Each row is where one point has got to under a steady rotation. How many steps took it there?
The counts run from 0 to 383.
125	152	142	109	113	121	135	109	124	130	171	131	138	95	116	128	159	105	146	116	99	77	213	104	156	108	158	63	142	107	158	122	134	163	114	100	141	131	109	116	173	169	120	128	57	90	123	101	143	137	122	118	143	124	159	143	130	112	155	131	135	103	145	146	100	195	111	155	96	139	121	129	105	145	118	110	137	123	93	124	112	133 -> 303
123	138	146	117	124	139	140	101	120	123	152	138	130	73	121	132	160	114	136	117	113	90	192	114	157	103	166	68	147	103	150	118	150	161	119	115	146	115	100	129	180	155	134	134	49	81	127	109	138	143	142	135	141	121	143	129	135	103	144	138	135	106	145	123	100	205	118	160	102	136	124	111	104	138	104	96	136	114	85	122	102	109 -> 126
120	120	127	104	118	106	108	102	134	154	159	114	118	101	117	125	156	101	120	125	102	93	204	86	146	126	150	46	152	91	156	141	158	147	128	110	136	124	121	133	155	166	106	131	57	80	158	107	135	137	139	106	120	143	132	147	148	83	183	139	118	101	160	124	111	152	135	128	102	141	144	118	94	133	134	118	133	157	103	113	96	132 -> 295
104	145	129	123	126	126	132	106	131	143	148	123	109	95	125	138	142	96	108	96	95	80	203	96	150	97	148	75	135	119	152	136	140	157	142	87	150	92	86	121	171	164	115	111	65	65	123	103	149	133	140	120	159	120	159	146	113	92	166	158	136	95	157	127	108	149	130	148	105	133	118	122	124	154	120	107	148	150	121	125	108	101 -> 341
140	108	132	117	114	118	112	96	135	126	117	102	108	95	129	156	139	101	129	115	137	93	170	99	137	130	153	47	120	92	149	169	166	149	129	141	140	97	105	145	165	149	110	135	68	83	129	118	173	126	117	133	98	134	126	121	169	89	157	136	129	104	148	105	95	180	135	150	95	115	137	134	107	121	130	120	147	152	73	105	85	121 -> 129
126	152	110	101	132	117	133	114	111	119	152	139	132	101	134	132	156	114	147	115	80	104	207	112	150	139	145	82	123	99	145	119	147	161	156	104	135	106	127	149	156	152	87	111	73	76	133	108	136	138	124	132	154	119	136	155	123	68	158	165	123	97	138	166	116	153	142	138	104	141	126	93	122	167	83	129	149	137	97	141	98	93 -> 207
127	126	113	127	117	94	130	116	139	125	141	117	103	81	129	163	134	109	158	126	116	83	168	99	138	127	131	60	126	106	136	172	153	134	149	138	152	95	108	160	155	149	100	133	74	74	105	121	156	128	128	118	116	152	124	145	158	86	159	155	144	96	156	125	116	140	153	147	101	138	133	122	123	134	102	111	162	151	94	117	73	92 -> 370
105	141	130	112	117	109	133	114	126	135	121	123	126	82	120	123	145	108	132	114	76	80	200	103	157	123	154	84	150	115	160	146	155	159	146	106	158	99	97	147	177	166	107	119	60	71	109	99	158	115	130	127	163	140	149	151	111	97	157	133	144	109	148	136	129	169	130	162	96	141	127	116	116	146	93	108	140	129	113	117	99	110 -> 24
155	136	134	125	105	130	118	92	116	117	180	117	104	106	124	142	171	120	148	131	115	94	184	116	145	113	142	75	123	85	123	117	157	148	142	130	120	93	121	128	149	138	110	129	65	109	127	113	144	155	120	128	103	103	130	130	190	69	149	153	125	93	150	148	100	161	133	128	86	124	115	100	114	145	125	122	160	130	89	103	86	93 -> 97
145	130	118	101	134	128	115	88	104	131	127	108	109	97	127	145	146	125	140	119	134	103	183	102	135	140	141	53	118	89	148	127	162	152	126	129	114	84	122	125	157	142	126	127	71	90	135	101	149	115	119	107	85	129	127	131	180	65	165	136	97	87	139	133	99	181	143	145	110	125	155	121	114	137	119	131	150	134	74	97	99	110 -> 281
137	106	134	116	117	128	115	106	133	123	136	128	124	93	117	152	155	109	139	119	113	107	174	98	127	136	147	36	144	85	141	168	170	137	124	161	122	113	123	157	155	161	86	141	61	84	140	107	159	132	112	132	93	147	111	135	160	75	159	137	131	103	153	129	108	164	146	146	96	144	134	105	116	133	117	127	150	139	83	128	76	121 -> 269
126	172	107	114	138	141	149	111	129	110	129	137	118	120	129	139	142	109	135	100	107	106	207	104	139	129	127	79	112	131	146	121	117	169	140	106	141	102	116	131	168	166	108	102	79	66	113	96	159	125	126	118	128	119	170	150	118	83	161	156	130	69	139	135	84	166	142	145	113	132	118	131	139	169	104	126	151	147	90	141	112	94 -> 196
140	145	138	132	106	129	120	95	116	138	175	111	122	100	111	136	152	112	133	103	117	62	192	99	151	106	149	92	117	97	140	145	142	161	114	117	129	96	85	100	153	160	119	126	57	107	108	99	160	117	102	117	123	118	151	135	158	105	163	128	135	97	150	153	102	166	126	164	84	115	127	118	128	153	131	119	147	125	83	94	120	115 -> 153
118	124	125	117	99	89	119	108	138	139	136	107	114	87	130	148	133	99	142	128	108	76	192	86	154	138	150	65	127	88	152	173	156	140	147	123	148	106	115	140	170	157	98	117	76	73	111	106	158	108	119	117	117	153	131	163	150	99	165	141	136	110	152	133	107	148	134	150	100	135	135	130	113	140	123	115	153	150	100	99	88	130 -> 174
146	123	124	119	98	110	100	104	99	130	159	113	125	92	140	145	144	110	137	135	126	97	194	109	165	146	165	77	93	67	150	136	160	152	148	139	118	104	129	130	172	141	92	105	80	91	116	119	148	125	106	131	120	119	127	153	145	77	163	149	126	112	137	155	97	160	124	127	96	115	141	108	113	148	117	125	149	138	82	108	86	115 -> 319
132	115	135	135	112	106	128	98	137	134	155	131	129	94	126	123	161	126	134	120	117	85	167	87	147	138	144	52	149	95	146	140	169	141	113	142	133	111	112	146	159	158	102	133	40	82	147	129	150	137	125	110	121	146	135	138	135	86	180	132	132	98	150	122	106	174	115	143	105	133	126	114	107	133	103	101	145	130	86	127	79	124 -> 137
122	141	146	122	97	143	117	107	114	136	135	99	119	96	118	127	144	109	128	117	97	100	215	112	168	119	170	93	111	80	147	132	156	168	136	118	131	94	112	110	170	146	120	106	68	100	114	92	165	118	110	138	116	108	162	151	152	103	133	128	141	92	149	146	98	181	134	154	96	117	113	127	114	155	146	134	150	122	101	91	110	131 -> 311
129	131	135	120	133	130	153	101	131	126	133	145	131	84	123	132	161	125	128	103	115	106	190	102	130	110	153	38	158	118	148	125	148	146	108	120	131	114	113	141	176	165	117	140	57	76	142	111	134	135	146	113	120	147	142	133	144	84	164	148	122	100	139	115	101	201	127	152	112	156	129	116	113	129	105	100	132	130	80	133	95	128 -> 277
121	130	118	104	107	102	118	102	117	129	146	107	101	84	128	151	155	115	147	133	94	100	194	124	149	117	158	61	136	102	138	141	156	140	169	124	133	97	140	159	180	141	109	129	86	81	116	95	134	148	139	135	115	128	122	147	182	69	128	156	124	105	150	146	106	154	150	141	91	140	137	105	108	128	123	120	147	138	111	94	74	93 -> 79
136	146	127	109	139	157	133	103	127	157	142	134	132	109	117	109	159	106	131	109	101	115	208	85	132	133	140	67	138	91	151	114	144	168	109	132	107	108	113	114	147	169	114	129	62	79	146	86	145	128	124	113	116	121	148	137	129	58	172	140	125	88	154	142	95	161	138	144	105	142	135	106	117	165	122	134	136	133	90	119	108	127 -> 290
153	131	136	134	119	139	112	94	99	116	145	129	123	112	131	141	150	127	128	99	126	104	181	112	146	127	155	73	103	87	138	132	173	148	123	132	111	88	109	114	156	132	105	103	57	98	141	111	164	114	108	117	104	116	149	131	158	74	164	136	102	76	134	126	97	177	136	146	105	108	120	123	130	149	125	112	154	127	73	110	106	107 -> 141
133	140	130	100	130	133	134	110	121	138	152	131	127	76	113	132	160	118	158	123	100	98	192	104	140	135	141	68	155	87	151	141	144	168	117	135	129	121	121	142	161	162	120	158	61	88	119	99	137	142	120	135	133	126	114	131	141	66	144	133	137	112	152	156	122	175	129	158	92	142	142	82	109	146	98	127	132	110	90	114	83	105 -> 264
133	150	132	140	114	140	132	111	120	142	164	124	121	95	122	119	151	121	142	114	124	86	193	97	161	125	136	100	101	88	152	119	135	163	130	125	134	94	98	105	173	155	112	114	69	84	105	108	153	128	105	118	138	107	169	150	120	90	156	138	155	88	148	153	82	167	114	154	105	126	106	115	122	178	108	112	163	129	89	125	99	103 -> 329
134	123	120	104	132	126	118	96	117	119	104	120	123	95	131	145	142	118	137	110	126	105	169	88	143	154	152	47	123	92	158	149	161	159	120	142	135	104	120	156	166	148	105	132	64	73	142	113	168	121	128	133	108	138	125	128	152	75	160	134	111	100	147	103	109	189	136	141	106	128	146	121	109	131	103	121	143	137	68	118	86	129 -> 130
114	128	112	97	130	129	129	119	141	124	111	133	125	103	123	148	146	102	140	117	82	127	193	106	124	138	142	45	144	112	143	149	151	166	156	135	140	114	140	171	158	167	92	132	85	60	132	91	151	139	132	138	115	145	128	146	137	62	144	161	125	97	157	137	117	157	162	142	107	153	131	107	119	145	107	131	148	150	106	144	78	109 -> 74
121	148	114	128	133	138	138	117	114	153	155	134	125	93	139	130	143	112	141	111	112	99	210	98	152	125	137	86	125	99	163	115	131	152	143	114	126	96	117	111	175	161	116	115	77	72	109	94	132	131	129	118	144	121	153	155	114	62	158	164	143	92	149	162	88	141	138	140	107	135	137	106	127	171	110	125	154	147	102	115	97	98 -> 189
135	133	140	130	114	146	139	112	144	149	158	115	112	97	111	135	156	114	132	114	125	92	195	95	138	95	143	67	147	97	138	132	136	149	109	120	125	97	100	109	163	163	133	140	60	84	120	93	150	131	128	109	101	132	162	131	154	102	153	131	149	88	161	120	84	176	127	168	97	139	120	131	109	136	146	118	143	135	89	102	98	115 -> 285
127	128	112	130	103	100	127	108	136	132	157	115	89	104	125	150	145	100	131	114	100	87	192	105	135	100	133	62	127	113	131	165	151	125	160	115	140	80	111	134	150	152	90	119	70	86	113	102	157	127	125	104	114	143	144	146	172	79	167	163	131	86	158	135	110	125	160	134	97	138	113	127	133	139	135	109	160	154	116	100	89	87 -> 53
127	138	123	116	127	122	131	110	100	134	123	142	139	92	131	134	136	125	133	107	82	104	189	109	148	149	151	81	127	101	153	140	161	166	143	126	135	100	118	154	171	151	86	103	59	81	122	108	149	115	121	130	150	140	139	159	107	65	157	153	128	95	136	153	124	163	134	147	114	139	130	108	129	161	80	117	144	120	99	126	90	96 -> 30
119	147	129	125	121	137	134	118	125	131	169	123	108	92	120	150	155	93	131	111	88	95	212	131	157	93	157	84	123	113	148	138	132	162	154	102	136	104	106	131	164	160	109	123	81	82	101	99	146	146	126	139	146	105	148	146	134	80	132	162	147	98	155	156	102	146	143	148	88	133	102	108	125	167	136	132	154	138	122	120	103	83 -> 209
127	134	139	152	102	143	123	105	153	131	159	121	111	116	125	136	145	98	110	101	117	79	193	95	147	100	144	75	121	102	140	149	152	154	120	112	140	100	77	109	156	168	100	116	56	87	125	113	175	129	115	116	123	128	158	139	125	104	173	148	150	85	162	124	101	149	126	143	95	125	94	136	120	151	140	119	154	143	95	125	108	106 -> 7
145	133	100	128	122	106	125	105	121	121	154	128	109	112	135	156	137	112	151	114	122	91	175	93	131	147	112	69	103	102	137	160	149	144	150	141	130	84	111	143	147	148	79	117	68	84	110	115	166	114	112	111	101	137	133	150	159	63	175	155	124	81	144	155	103	132	159	137	105	134	126	116	137	154	106	130	162	148	77	122	90	92 -> 47
118	134	117	120	125	104	112	110	139	136	150	120	126	91	123	139	142	86	126	104	103	74	186	83	136	132	151	62	130	112	159	165	149	154	135	113	156	127	99	143	161	172	88	121	65	72	124	122	164	126	124	125	153	149	128	147	113	88	189	146	131	110	156	129	122	147	126	148	102	130	130	122	120	142	108	119	148	159	92	138	105	120 -> 17
143	153	133	124	134	175	141	97	125	122	136	137	110	116	118	133	165	124	136	109	103	127	199	118	139	109	136	76	125	105	129	93	144	171	135	120	122	86	113	127	162	156	121	126	68	79	137	97	150	151	135	130	113	97	153	121	151	65	142	154	128	72	149	130	85	182	149	147	102	132	109	107	123	158	111	133	161	130	90	124	95	82 -> 95
126	128	119	118	110	75	107	100	119	117	160	117	116	100	132	153	145	105	126	109	111	66	179	98	146	126	156	63	115	106	148	162	156	142	142	112	156	117	111	145	153	155	86	116	55	90	129	125	156	127	121	109	145	141	127	144	145	100	183	150	123	114	147	129	119	152	123	131	99	131	132	127	119	131	108	100	154	154	95	123	103	108 -> 16
